Rows are one point carried round by a steady rotation, each followed by how many steps it has turned.
The counts run from 0 to 123.
-.14  .10  -.01  .04  .06  .00  .37  -.12  .32  .05  .16  -.02  -.13  -.04  .26  -.14  .22  -.30  -.10  .09  .15  .03  .06  .05  -.10  -.08  -.28  -.40  .13  -.08  .23  .06  .47  -.01  -.11  -.31  .16  -.03  .08  -.18  .07  .08  .20  -.08  -.15  .20  .06  -.15  .01  -.12  .30  .01  -.11  .19  .28  -.28  .14  -.13  .29  -.06  -.27  -.20  -.16  -.04  -.03  .00  .11  -.08  .21 -> 73
-.20  .45  -.05  -.03  -.17  -.02  .09  -.29  -.01  .22  -.13  .16  -.08  -.12  .06  .18  -.09  -.04  -.20  -.24  .22  -.01  .09  .20  .07  -.04  -.64  -.19  .23  -.39  .01  .24  .32  .34  .27  -.02  .31  .10  -.10  -.01  .00  -.08  -.13  .07  .30  -.01  -.08  .16  .16  .10  .39  .13  -.09  .01  -.02  .32  .17  -.40  -.16  .05  .00  .01  .12  -.02  .09  .07  .00  -.16  .04 -> 75
.08  .11  .10  .25  -.20  .01  -.06  -.09  .28  .24  .02  .08  -.30  -.24  -.12  -.13  .16  -.10  .04  .01  -.40  -.10  .22  .07  -.12  .23  -.12  -.10  .12  .26  -.23  -.21  .07  -.10  .05  -.01  .15  .06  -.08  .18  -.09  -.18  .21  .04  -.04  -.06  .25  -.12  .09  .13  -.17  .10  .04  .23  -.11  .33  -.38  .08  -.01  .06  .02  -.12  -.37  -.33  .09  .12  .13  .24  .12 -> 39
.32  .03  -.08  -.04  -.18  -.16  .23  -.34  .52  .19  -.02  .21  -.19  .03  .01  -.03  .34  .14  .28  -.23  -.48  .02  .05  -.25  -.17  -.02  -.06  -.19  .00  .25  .10  .04  -.03  .08  .14  -.30  .24  -.13  .11  -.14  -.07  -.04  .29  .14  .03  .01  .19  -.17  .09  -.20  .34  -.09  .29  .09  .20  .04  -.28  -.35  .41  .03  .14  -.10  -.11  .01  .00  .01  -.07  -.05  .09 -> 14
-.06  .12  .08  -.15  -.33  .16  .15  -.26  -.03  .04  -.04  .30  .04  .26  -.14  .07  -.09  -.04  -.02  .20  .24  -.08  -.09  -.14  .01  -.14  -.14  -.26  .02  -.45  .02  -.19  .20  .38  .05  -.06  .17  .05  .14  -.06  -.30  -.32  .08  .25  .21  .03  -.07  .09  .06  -.13  .30  -.24  -.09  -.18  .33  .07  .20  -.14  -.40  -.16  .12  -.12  -.05  -.17  .16  -.02  -.11  -.03  -.02 -> 50
.13  -.30  .08  .05  .25  .23  .12  .28  -.11  -.35  -.17  -.12  -.08  .15  .01  -.03  -.15  -.12  -.21  .41  .26  .02  -.20  -.05  .15  -.25  -.08  .05  -.08  -.14  .04  .01  -.05  -.37  -.37  .20  -.35  .12  .05  .23  .08  -.07  -.07  .08  .02  .21  -.02  .02  -.35  .29  .11  -.20  -.10  -.05  -.06  .05  .07  .31  -.52  .20  .09  .06  -.07  -.15  .11  .13  -.03  .15  .26 -> 28
-.09  .21  .01  -.01  .23  -.07  -.03  -.28  .19  -.15  -.41  -.01  -.39  -.16  -.10  -.16  .16  -.02  -.27  .28  -.08  -.10  -.16  -.02  .00  -.03  -.17  .13  .08  .01  -.04  .32  .13  .24  .22  .03  .25  .11  .05  .14  .22  .09  -.06  -.15  .08  .00  -.13  -.15  .07  .13  .41  .09  -.05  .11  .37  -.27  .23  -.21  .00  -.01  .12  .13  .08  -.28  -.13  .23  .09  -.10  .15 -> 16
.10  -.36  .10  .11  .12  .14  -.06  .04  .03  -.08  -.16  -.07  -.51  .37  .00  -.17  .10  -.05  .02  .23  -.11  -.25  -.22  -.16  -.12  -.10  .09  -.15  -.17  -.05  .03  -.30  -.07  -.03  -.18  .04  -.14  -.15  .13  .04  .09  -.14  .17  -.27  -.31  -.02  -.15  .13  -.13  .12  .08  -.03  .04  .11  .06  -.20  -.31  .33  -.37  .04  .14  .07  -.26  -.33  .08  .26  .06  .05  .07 -> 114
.12  .17  .06  -.12  -.32  -.10  -.04  -.10  .17  .36  -.16  .44  -.18  .15  -.02  -.14  .30  -.12  .08  .04  -.20  .08  .08  -.26  -.13  .24  -.03  .02  -.17  -.07  -.12  -.23  -.16  .06  -.12  -.13  .21  -.12  -.14  .21  -.02  -.02  .30  .12  .39  -.03  -.13  -.12  .26  -.19  .28  -.09  -.15  .05  .28  .25  -.01  .01  -.20  -.05  .23  -.17  -.08  -.14  .30  -.19  -.10  -.14  .15 -> 18
.04  .11  .04  .10  -.01  -.20  .27  -.08  .02  .11  .11  .10  .03  .29  .19  -.20  .25  -.44  -.29  .14  .06  -.10  -.24  .03  -.16  -.43  -.18  -.19  -.01  -.17  -.03  .01  .22  -.05  -.31  -.11  .01  -.34  -.02  .15  .28  -.11  .39  -.01  -.10  .17  -.19  .14  .20  -.40  .09  -.23  -.26  .22  .24  -.14  .00  -.05  -.20  .01  -.04  -.03  -.19  -.18  .09  -.10  -.08  -.24  .29 -> 77
.05  -.14  .01  .22  .26  .13  -.02  .10  -.03  .08  -.07  -.07  .15  .15  .26  -.03  .06  -.11  -.03  -.29  .33  -.14  -.41  -.26  -.14  -.28  -.29  -.40  .00  -.06  .12  .12  .00  .19  -.43  -.09  -.11  -.15  .02  .01  .05  -.27  .11  .04  .00  .02  -.06  -.27  -.35  -.01  .46  -.34  -.14  .05  -.11  -.16  -.06  -.27  -.18  .01  .17  .13  -.14  -.09  -.11  .04  -.11  -.04  .20 -> 52
.03  -.25  -.19  .17  .13  .06  .07  .36  .32  -.18  .38  -.25  -.20  -.36  -.15  -.33  .06  .15  .12  -.11  -.29  -.12  -.04  -.06  -.20  .03  .16  .09  .05  .17  .03  -.02  -.03  -.26  -.13  .03  -.07  -.03  .09  -.10  .02  .14  .20  -.09  -.21  .10  .10  -.02  -.15  .16  -.08  -.02  -.14  .24  -.18  -.28  -.10  -.20  .39  .18  -.11  .13  -.06  -.06  -.14  -.14  .10  .03  .13 -> 36
.20  .06  .15  .42  .14  -.15  -.18  .05  .26  .23  -.16  -.40  -.41  -.31  .06  -.12  .00  -.26  -.12  -.09  -.19  .22  .23  .25  -.19  .15  .06  -.11  .27  .14  -.03  .13  .26  -.21  -.04  -.27  -.09  .25  .12  .10  .27  .00  .10  .08  -.09  .08  .17  -.14  .23  .21  .00  .13  .05  .25  .01  .09  -.33  .01  -.12  -.17  .00  -.02  -.36  -.12  .32  .04  .46  -.03  .28 -> 97
-.04  .01  -.13  -.05  -.37  .24  .21  .06  -.14  .10  .04  .12  -.06  .06  -.23  .34  -.02  -.14  .02  .11  .21  .20  .20  .25  .00  .02  -.06  .21  .05  -.28  -.08  -.12  -.19  -.28  -.05  .27  -.28  .23  -.18  .10  -.04  .04  .10  .23  .04  -.11  .12  .32  .07  .11  .05  .09  -.04  -.13  -.25  .50  .08  .28  -.18  .16  .15  -.12  .11  .09  .15  .09  -.16  -.07  -.14 -> 1
-.06  -.35  .04  -.08  .24  .11  -.08  .12  -.06  -.32  -.04  -.12  -.51  -.01  -.33  -.19  -.04  .05  -.17  .61  -.03  -.25  -.15  -.06  -.14  .03  .24  .19  -.09  .08  -.22  -.08  -.14  -.01  .11  -.05  -.14  .15  .20  .00  .15  -.10  -.02  -.04  -.24  .07  -.17  -.11  .17  .16  -.02  .02  .20  -.08  .23  -.32  .08  -.02  -.14  .06  .27  .01  -.06  -.37  .12  -.11  .19  -.02  -.13 -> 119
.18  -.24  .09  -.04  -.06  .09  .00  .01  -.15  .07  .12  .04  -.20  .34  -.30  .19  -.20  -.08  -.03  -.06  .08  .00  -.03  -.11  -.14  -.06  -.09  -.18  .10  -.21  -.23  -.28  -.26  .18  -.31  .13  -.12  .06  .10  .14  .02  -.47  .24  .31  .15  -.07  -.03  .21  .22  .05  .14  -.20  .09  -.05  .06  .31  -.20  .04  -.30  .02  .19  -.04  .09  -.19  .20  .34  -.05  .02  -.06 -> 55
.05  .13  .00  .02  .22  .03  .13  .11  .32  .10  .01  -.02  -.02  -.15  .12  -.56  .17  -.25  .13  .20  -.44  -.14  -.01  -.13  .05  .21  -.18  .11  -.05  .21  .09  -.22  .31  -.19  .01  .06  .07  -.20  .07  .06  .04  .02  .23  -.10  -.11  .03  .21  -.36  -.12  .04  .02  -.08  -.12  .34  .09  -.12  -.12  .02  .41  .09  -.06  -.07  -.20  -.10  -.12  -.09  .18  .15  .27 -> 40
-.17  .25  .02  .05  .01  .09  .03  -.04  .06  -.09  -.25  .14  -.50  -.01  .16  -.48  .35  -.23  -.21  .41  .04  -.22  .08  .00  .08  .02  -.20  -.27  -.11  -.11  -.11  -.07  .28  .09  .09  -.18  .19  -.13  .03  .00  -.04  -.12  .15  -.21  .05  .00  -.03  -.04  .30  -.10  -.05  -.03  -.35  .29  .17  -.12  -.27  -.18  -.01  -.14  .04  -.14  -.43  -.30  -.12  .10  .08  -.08  .24 -> 44
-.07  -.06  -.16  .08  .55  .09  -.10  .37  .10  -.33  -.03  -.16  -.17  -.12  -.20  -.26  -.17  -.07  -.21  .23  -.06  -.05  -.06  -.05  -.04  .17  .12  .25  .04  .08  .02  .32  -.16  .04  .05  .12  -.18  .27  .11  .09  .35  .11  -.26  .06  .16  .19  -.18  -.37  .26  .38  .19  -.02  -.17  .07  -.05  -.17  .29  -.22  .25  .09  .13  .12  .04  -.11  -.07  -.21  .18  -.13  .06 -> 123
.01  .24  .06  .26  -.12  -.07  .11  -.15  .17  .55  -.09  .11  -.09  .08  -.04  -.02  .19  -.28  -.22  -.14  .19  -.17  -.02  .18  -.13  -.11  -.47  -.25  -.01  -.26  -.09  -.11  .29  .11  -.24  -.12  .03  -.13  -.09  .17  .25  .00  .16  -.10  .07  -.05  -.06  .20  .24  -.11  .14  -.16  -.07  -.07  .15  .27  -.18  -.11  -.32  -.01  -.06  .08  -.16  -.28  .25  -.01  -.02  -.06  .15 -> 76
-.09  -.05  -.12  .11  .33  .18  -.02  .34  .15  .13  .03  -.28  -.10  .04  -.11  .00  .09  .05  .11  -.15  -.05  -.09  .17  .25  -.16  .19  -.02  .05  .12  .27  .04  .15  -.23  -.39  -.05  -.01  -.30  -.03  -.10  .05  .35  -.10  -.10  -.12  -.11  -.23  .30  .01  .02  .26  -.12  .13  -.01  .12  -.52  .33  -.20  -.09  .10  .09  .18  .11  -.16  -.29  .04  .00  .10  .04  .09 -> 64
.05  -.15  -.04  -.15  .08  .18  .33  .12  -.23  -.23  .04  .33  .04  .35  -.01  -.11  .08  -.05  -.10  .30  .30  -.04  -.22  -.40  .12  -.02  -.05  -.05  -.29  -.14  .10  -.08  -.15  -.16  -.38  -.08  -.49  -.13  .17  .08  .24  .21  .04  .15  .09  .24  -.36  -.21  -.19  -.12  .23  -.41  -.25  -.03  .08  -.06  .29  .22  -.16  -.01  .11  -.17  .11  -.01  .12  -.08  -.32  -.18  .11 -> 24
-.26  .25  -.07  -.11  .20  .02  .30  -.20  .14  -.03  .08  -.03  -.02  -.32  .10  -.03  -.17  -.20  -.11  .05  .33  .14  -.06  .17  .10  -.13  -.25  -.22  .19  -.27  .20  .39  .52  .30  .28  -.03  .16  .15  .12  -.23  .08  .12  -.10  .00  .08  .26  -.08  -.02  -.14  .03  .22  .10  -.01  .03  .34  -.12  .24  -.26  .28  .11  -.09  -.14  -.04  .06  -.10  .04  .17  -.08  .18 -> 74
.12  -.02  -.04  .32  .19  .16  -.09  .03  -.18  -.24  -.14  -.23  -.26  .19  .01  .14  -.16  .10  -.15  -.02  .29  .09  -.05  -.05  -.11  -.11  .09  -.23  .02  -.17  -.03  .09  -.27  -.07  -.28  .20  -.36  .04  .02  .05  .16  -.13  .03  .05  .16  .02  -.09  -.07  .03  .12  .20  -.16  -.17  .05  -.26  .23  -.26  .14  -.55  .05  .13  .01  -.26  -.08  .06  .14  .02  -.15  .17 -> 27
.13  .01  -.04  .10  -.07  .14  .03  -.02  -.08  -.10  -.01  .04  -.06  .07  -.01  .34  -.14  .20  .17  -.41  .29  .29  -.11  -.02  -.07  -.07  .20  -.34  .05  -.36  .02  .14  -.38  .10  -.14  .04  -.17  .07  .22  -.15  -.02  .02  -.02  .16  .10  .05  -.09  .05  -.07  .05  .36  -.11  .07  -.13  -.09  .51  .01  .16  -.40  -.11  .23  -.17  .12  -.01  .11  .31  -.25  -.15  .07 -> 26
-.08  .26  -.07  .13  -.14  .08  -.14  -.14  -.12  .06  -.44  .08  -.29  .21  .06  .09  .03  -.05  -.17  -.16  .10  .06  -.21  -.11  .13  .18  -.12  -.17  -.13  -.22  -.13  .10  -.11  .21  -.22  .18  -.04  .07  -.03  .08  -.01  -.22  -.13  .02  .39  -.05  .03  -.03  .21  .06  .33  -.26  -.31  .05  .05  .42  .01  .03  -.47  -.05  .25  -.15  -.02  -.26  .35  .15  -.10  -.32  .37 -> 22
-.15  -.06  .17  -.24  .11  .29  .11  -.03  -.13  -.04  -.33  .17  -.11  .29  -.54  .27  -.25  -.02  .30  .26  .13  -.35  -.03  .05  .08  .04  -.13  .41  -.19  -.14  -.14  .06  -.15  -.17  .07  .24  -.03  .09  -.09  .05  .02  -.17  -.16  .00  -.20  -.14  -.11  -.02  .05  .17  .16  .04  .11  -.25  -.24  .23  .13  .14  -.22  .21  .38  -.15  .20  -.29  .12  .10  -.10  -.13  -.09 -> 87
-.10  .34  .20  -.16  .09  .01  -.03  -.19  .10  .06  -.38  .19  -.17  -.15  -.31  -.07  .10  -.26  -.07  .31  -.10  -.24  .03  .00  .01  .01  -.07  .35  -.05  -.20  -.23  .09  .09  .27  .29  -.04  .34  .22  -.01  .18  .12  -.03  -.03  -.04  .19  -.01  -.24  -.02  .18  .09  .21  .06  -.03  -.14  .31  .13  .18  -.01  -.30  -.05  .31  -.02  .18  -.22  .11  -.14  -.27  -.09  .03 -> 17
-.18  -.28  -.23  -.16  .04  .11  .06  -.10  .21  -.11  -.07  .01  .04  .04  -.10  .19  .06  .34  .07  -.34  .02  .03  -.09  -.17  .05  -.03  .00  .10  -.06  -.17  .01  .09  -.44  .11  .35  .07  .04  -.21  .09  -.15  -.08  .10  -.02  -.04  .07  -.07  -.01  .41  -.19  .08  .51  .17  .04  -.16  -.08  .12  -.06  -.05  -.19  .24  .26  -.06  .34  -.17  -.16  .09  -.51  -.11  -.07 -> 112
.17  .22  -.07  .14  -.10  -.18  .26  -.02  .34  .13  .23  -.06  -.24  -.13  .22  -.07  .33  -.11  -.18  -.32  -.26  .46  .03  -.03  -.22  .05  -.02  -.19  .36  .05  .00  .31  .05  -.12  -.07  -.23  -.18  -.05  .11  .04  .25  .13  .37  .05  .15  .21  .00  -.01  .17  .09  .21  .05  -.26  .17  -.12  .16  -.13  -.20  .13  -.03  -.10  -.07  -.03  .06  .20  .13  -.05  -.17  .24 -> 101
